Rows are one point carried round by a steady rotation, each followed by how many steps it has turned.
The counts run from 0 to 204.
[ 22.1  -8.7  22.6 -12.8 -34.1   1.3 -42.3 -11.8   4.3   4.7  10.5  25.9
  15.0  -8.9  11.6 -13.6 -50.3   4.0  12.6  24.0 -27.2  -6.9 -21.0  17.9
 -21.4 -41.0  -9.6   3.3  26.5 -15.4  15.7  -9.8  21.6 -20.5 -11.0  18.2
  -7.2  13.1  11.9  -2.0 -27.5 -23.8   4.7 -10.5   7.4]
7
[ -2.6 -14.1  11.8   3.8  -2.9  18.8 -49.2 -21.8   7.8  10.6  30.1  33.1
  27.9   6.7  21.9 -14.7 -42.5 -16.8   3.1  14.4 -17.4 -15.6 -16.0  -6.2
 -24.6 -27.5   6.0   5.8  14.7  -9.7  -4.9  -0.3  39.6 -17.0 -13.7  16.2
   7.9   7.1  16.7  -8.9 -40.8 -21.3   8.0  -2.9  -1.1]
165
[-11.0  -0.5  25.9  14.9  -1.2  26.1 -23.4  -8.5  17.1  26.4  30.5  43.2
   8.4  10.0  34.8 -24.1 -11.5 -21.5  -3.4  27.7 -20.0 -27.1 -23.4   8.0
  -5.8  -5.4   9.0  -1.7  19.5 -18.1 -35.5  -3.3  22.2 -17.8  -0.6  -5.2
 -16.0  -3.2   6.5  -4.6 -27.4 -32.4  22.6 -23.0  18.3]
148
[  2.2 -10.9  34.4   5.6  -1.4  -8.7 -33.3 -13.7  -7.1   8.0   1.6  38.9
   1.0   2.5  33.1   3.6 -24.1   5.5  -2.3   6.1 -33.7 -14.2 -33.9 -18.8
   7.6 -16.3  -7.5 -20.7  33.6 -29.7 -26.7   8.7  22.3 -36.7  15.7  -2.6
 -27.8  14.2  14.4   6.4 -13.1 -24.0  12.0 -17.6  15.5]
132
[ 14.5 -12.3  25.6   0.9  -0.6  -0.4 -16.5  -5.6  -4.5  17.1  11.3  42.6
   1.2  -0.4  25.1   8.8 -42.4  15.6  -5.1  -7.2 -29.0 -17.8 -43.5  -5.9
  -4.6 -28.5  -1.0 -21.2  26.9 -35.4 -12.7  28.0  27.2 -28.4  -2.6  -0.5
 -18.5  -2.3  16.4   5.0 -15.7 -19.1  -6.0 -19.7  20.8]
172
[ 11.5  -5.0  24.7   3.8  -7.2   1.2 -15.3   0.7   0.9  17.4  13.7  41.2
   1.5   1.0  23.2   6.5 -43.8  12.8   0.3  -4.9 -28.6 -19.9 -46.8   1.3
  -9.1 -34.7  -3.3 -14.9  18.4 -32.4 -12.2  22.8  22.5 -27.3  -1.7  -3.4
 -16.3  -9.6  13.1   2.2 -22.5 -30.4  -9.8 -15.6  24.8]
173
[  7.7 -15.9  30.2   6.3  -6.0  26.7 -28.0 -19.0  15.0  24.9  21.7  46.1
   9.2   3.7  32.7 -21.8  -8.6 -19.0  -2.0  24.8 -35.2 -11.7 -15.5   3.5
   4.7  -1.6  10.2  -4.0  50.7 -20.1 -19.6   6.2  23.4 -12.8 -11.1   0.5
 -19.0  20.7  13.3   6.3 -20.4  -8.7  21.9 -20.6  -1.6]
37
[ 22.2  -8.7  35.7  24.5  -7.8  16.8 -12.5 -21.6  20.5   1.9   2.7  35.2
  13.8   8.0  26.2  -4.5 -20.7   3.4  12.5  23.4 -52.3  -5.1 -23.9  15.5
   1.1 -31.6 -11.6  29.1  30.8 -19.5 -12.0   3.3  25.8 -26.5   1.4  11.4
 -23.7   9.8   6.6 -13.4 -11.1 -18.5  13.7  -4.7   9.9]
159
[ -0.1   3.2  16.0  24.5   1.1  19.4 -21.4 -18.8  14.9 -18.8  -1.9  32.4
  10.3  -2.6  29.7  -6.7 -14.5   1.0  -2.1  36.8 -33.1 -28.4 -14.6  22.4
  -6.7 -19.0   4.3  19.8  11.9 -18.5 -13.8 -17.7  43.0 -21.6  -6.1  12.9
 -28.3 -23.3  23.7 -19.7 -19.7 -32.9   4.7 -20.9   9.2]
30
[ 16.2 -18.4  37.0   6.5 -10.5  19.3 -16.4 -18.0  24.4  12.8  -1.1  39.6
  11.7   8.8  12.9  -4.2 -28.0   1.0  13.3  24.7 -38.1 -10.5 -20.0  18.8
 -14.0 -38.0  -8.8  22.9   7.9 -17.4 -21.7  -1.6  33.6 -28.0  -7.6   9.6
 -11.7   9.4   0.9 -21.7 -13.3 -19.8  13.3 -16.9  20.1]
121
[ 27.1 -13.0  40.7   3.3 -15.2  21.2  -6.9  -7.9  26.8  22.3   5.6  38.7
  15.9  -8.2  21.1  -9.4 -33.4   4.6  10.0  13.8 -37.0  -7.0 -37.2  19.1
 -13.3 -36.8  -7.9  17.3  30.5 -16.6  -0.6   3.3  22.4 -18.3  -8.9  12.4
  -8.7   6.5  -1.6  -9.6 -15.9 -19.6   8.0 -15.4  15.0]
119
[  2.7   9.4  31.0  15.6  -8.5  16.6 -10.6  -4.1  16.4  -1.8  -0.7  32.7
   2.2   3.0  30.8  -6.9 -11.2   3.1   7.8  34.2 -39.4 -22.5 -24.2  23.7
   2.1 -28.5  -8.0  22.3  15.3 -21.8 -15.3 -14.5  22.8 -28.9   8.7   1.6
 -31.2 -19.4   7.7 -15.1 -21.1 -39.3   0.4 -25.1  18.2]
28
[  9.4  -7.5  11.0   8.4  -8.1  30.2 -33.1 -16.8  17.4  20.4  29.0  42.9
  13.1  -4.7  38.5 -24.4 -17.0 -19.4  -1.1  29.5 -29.2 -16.9 -16.9  11.0
  -9.9 -10.1  10.0   1.1  44.7 -12.6  -5.0 -10.3  26.3  -3.2 -21.5  12.3
  -5.6  11.6  17.1   0.1 -35.2 -21.3  13.3 -11.0 -15.8]
35
[ 18.9   8.8  32.6   6.3 -17.1   2.4  -7.7   8.8   6.1  21.2  11.4  31.8
  -1.2  -9.9  35.8  -4.7 -27.6  13.6  -4.7  12.8 -31.8 -26.4 -47.1  16.2
  -1.2 -21.0  -8.2  -5.9  34.5 -29.8   0.0  -4.0   6.3 -20.4   3.1  -0.7
 -20.4 -13.6   9.3   9.0 -26.5 -39.9  -9.4 -18.5  13.8]
25
[-11.7  -1.1  27.9  13.3  -8.6  24.7 -29.8 -11.1  10.3  14.0  25.5  42.2
   9.9   7.6  30.9 -24.6 -10.3 -19.3   0.8  33.9 -20.1 -24.1 -16.3  14.6
  -6.5  -1.2  12.1  -8.8  17.7 -15.8 -32.7  -3.2  25.9 -20.1  -2.1  -6.4
 -22.8  -0.8  11.3  -1.6 -17.6 -29.7  28.6 -25.0  24.8]
149
[ 22.8 -10.2   7.4  11.2 -17.5   0.2 -37.4 -27.1  -2.4 -19.2   3.6  28.7
  10.4   4.5  19.3  -2.3 -32.8   5.4  12.1  25.3 -49.6  -6.5 -13.3   4.7
   2.7 -38.9 -15.4  13.8  30.9 -21.3   2.3   1.7  32.4 -28.3  -1.7  15.4
 -29.2  14.5  26.1  -8.1 -24.4 -13.7   3.4   5.3  -6.3]
48
[ 25.6 -12.7  28.1 -11.4 -29.9   3.9 -37.1 -13.7   7.7   7.7   6.3  30.6
  10.6  -4.9  16.2  -8.5 -41.4   4.2  14.5  27.8 -39.8  -4.2 -17.3  13.1
 -11.0 -46.1 -12.8   9.1  28.0 -18.4   9.4  -9.7  19.4 -25.0  -9.7  14.2
  -6.6  17.8  13.1  -4.1 -26.7 -18.7   2.1 -10.3   0.3]
8
[  5.1  -1.3  13.1  26.0   0.3   7.7   0.8 -11.0  14.2  -4.7   5.5  39.0
  -7.8  -1.6  28.8  -0.5 -13.7   3.4   1.8  19.1 -43.5 -29.6 -33.9  12.6
   4.6 -21.4  -6.3  10.7  18.8 -28.0 -28.1  -8.2  34.2 -24.0   5.2   5.5
 -45.1  -8.1  15.7 -19.9 -11.9 -35.8   7.5 -15.0  11.0]
67
[ 33.4  -8.3  37.2   3.2 -17.0  12.8 -12.5  -5.9  19.9  10.4   3.6  35.5
  19.4 -25.0  29.8 -14.5 -36.5   9.0   1.7   5.9 -35.7  -9.7 -39.6  14.9
 -16.6 -23.7   4.1  -6.6  47.1 -18.5  11.9   4.1  23.1  -7.1 -11.9  17.5
 -15.7   4.9  15.4   5.2 -10.5 -12.6   4.6 -12.8  14.0]
117
[  5.0 -13.7  19.9  13.3  13.0   8.0 -14.4 -26.6   8.9  13.5   1.1  43.2
   9.2   7.6  22.1  12.5 -27.7  10.8  -6.0  -3.5 -34.2 -16.2 -36.3 -10.7
 -11.7 -34.4  -6.6   8.6  14.4 -27.8 -23.2   3.8  53.1 -27.9 -16.7  10.1
  -7.3   1.6  15.7 -16.4 -21.0 -25.3  -8.3 -10.2  -7.1]
13
[ 19.0  -5.0  10.8  -3.2 -19.3   6.5  -3.7   5.1   9.7  23.0  18.8  42.6
 -21.6  -5.4  22.8  -2.9 -23.7   3.0   7.4  24.4 -43.4 -20.2 -32.3  18.3
   8.2 -33.4  -9.9  -0.3  33.4 -30.2 -12.0   0.2   7.9 -19.3  -2.1  -2.0
 -33.7   0.9   9.4  -2.1 -29.3 -31.0  -9.7 -19.8   8.3]
64
[ 19.8  -3.7  37.1   4.8 -23.4  21.1 -20.3 -15.4   8.1  28.4  15.7  35.1
  16.2  13.4   4.1 -12.2 -32.7   1.3   8.7  25.1 -25.9 -10.9 -26.0  31.7
 -20.5 -32.9   0.4   7.8   4.9 -20.1 -22.0   1.8  33.2 -25.1 -18.4  -3.3
  -2.0   0.6  -3.0  -6.1 -11.4 -31.3  11.1 -14.2  27.4]
82
[  1.4   9.9  29.8   2.9 -17.3  -0.7 -29.4  -0.9  -1.9  -0.1   8.8  25.8
  13.9  -4.4  27.6  -5.4 -43.8  12.0  -3.9   9.0 -15.0 -25.6 -38.4   8.8
 -17.9 -34.5  -5.0  -9.0   7.0 -24.6  -3.8  -4.7  24.3 -29.5   3.0   6.0
  -8.9 -25.1  15.3  -1.1 -24.8 -46.4  -9.2 -21.8  27.6]
136
[ 37.4  -3.0  26.7  14.1 -34.2  12.5 -16.9  -4.3   9.0  12.9  19.6  28.0
  14.6  -7.3  28.8 -20.5 -34.4   5.9  11.9  23.6 -44.9 -10.0 -31.2  28.2
  -6.8 -27.6  -2.4   3.7  44.9 -20.1  10.8   5.8  13.6 -10.2  -9.5   9.4
 -17.2   7.4  10.6   7.5 -20.1 -25.0   6.6  -0.5   5.7]
156
[ 21.0  -1.8   4.8 -15.6 -25.2   1.4 -18.7   5.6  -0.7  22.5  22.5  41.8
  -9.5 -15.7  24.9  -4.7 -38.1   6.2  -0.5  18.9 -29.4 -21.2 -31.7  10.8
  -2.9 -30.9   1.3 -20.0  31.0 -30.6   0.0   4.8  14.5 -14.1 -14.0   2.9
 -18.3  -1.6  22.3   6.4 -38.4 -28.5 -12.6 -24.5   7.9]
62
[ 26.4  -6.2  45.9   6.0 -13.2  15.7 -13.7 -14.4  12.7  29.4   4.5  40.4
  20.5  -4.2  18.8  -8.9 -32.7  10.2  -2.9  10.3 -26.6  -9.7 -38.4  22.4
 -21.4 -22.7   8.8  -7.2  22.6 -25.1 -13.6   8.2  40.3 -15.5 -22.3   0.7
  -4.3  -0.2   2.1   2.8  -7.2 -21.9  12.4 -20.2  25.8]
80
[  4.2   3.1  -1.7  25.1  -0.3  24.5 -28.5 -23.6   8.1  -9.6  13.7  34.6
  17.4  -6.3  30.6 -10.2 -21.0  -3.7  -9.2  25.3 -27.0 -30.4 -15.8  20.4
 -19.4 -12.6  13.9   8.8  20.9 -17.2  -2.7 -18.0  48.4  -5.9 -26.5  16.4
 -14.9 -17.6  28.8 -11.3 -30.4 -26.8   3.2 -12.7  -7.1]
32
[ -1.5  -4.5  21.2  11.9 -16.1  13.9 -38.2 -16.9  -2.9  -9.3  18.9  36.9
  13.1  -2.3  22.1 -19.3 -18.3  -9.9  -2.6  35.7 -20.1 -23.5 -14.8  18.9
  -5.6  -2.3  18.0 -25.5  25.6 -22.3 -20.2   4.2  35.4 -17.5  -5.9  -1.3
 -32.1  -3.6  28.1   3.4  -9.9 -17.0  30.7 -22.2  29.4]
151
[ -9.4 -10.1  39.5   4.6   2.7  20.0 -22.7 -13.1  17.8   6.5   2.6  45.9
   6.8 -13.3  28.9  -9.4 -12.7  -6.7  -5.2  26.4 -21.4 -23.6 -23.8  11.5
  -9.2  -3.9  14.8  -8.7  21.4 -18.0 -29.3  -6.2  35.1 -20.0  -2.0   3.0
 -26.8  -7.5  14.6  -9.0  -8.2 -18.8  24.5 -41.3  29.4]
188
[ -1.9   1.6   6.7   2.5 -18.0   1.2 -27.2  -1.4   3.1  -7.3  15.8  32.0
  -6.8   6.2  20.5  -3.4 -32.5  -1.5  15.0  33.5 -32.3 -24.8 -18.4  13.5
  -6.0 -44.6 -15.1   9.9   1.2 -23.4 -18.5 -11.3  22.0 -38.7   6.8   4.2
 -31.6  -9.8  13.2 -20.4 -30.8 -40.1  -2.8 -17.2  17.6]
177
[ 11.5 -14.2  40.3  14.5  -0.3  20.1 -19.2 -22.5   9.0  13.7   7.7  45.5
  15.2   4.7  27.6 -12.5 -16.3  -0.3  -1.1  17.0 -33.6 -13.5 -22.3   3.6
   1.8  -4.6  12.9 -15.0  40.1 -25.8 -26.4  20.6  31.8 -19.2  -3.7  -0.5
 -26.0  14.8  16.0   3.4  -1.8  -5.3  30.1 -17.0  17.8]
39
[-15.2  -6.2  46.8   8.3   5.0   7.4 -41.7 -14.9   0.3   2.7   0.5  33.3
  17.5  11.1  37.0  -1.8 -21.1  -3.2   0.6  15.5 -23.0 -10.4 -24.6 -18.8
   0.0 -17.9  -6.0   0.2  26.2 -19.3 -18.6   7.3  18.8 -41.7  21.7   5.1
 -15.1  -6.9  14.6   0.1 -19.9 -27.1   9.2 -25.3  21.4]
94
[ 15.2  -3.2   9.2 -15.8 -21.4  22.3 -33.4  -1.1   5.2  14.9  16.8  41.4
  -7.9  -3.3  25.7  -3.0 -29.4  -0.7   6.7  35.0 -32.8 -21.0 -12.1  20.2
   1.8 -34.3  -9.0   3.1  26.6 -32.2   6.1   2.9  13.6 -16.6 -16.7   2.9
 -11.5 -11.4  19.4  -4.5 -46.2 -22.1 -12.9 -29.3  -0.7]
101
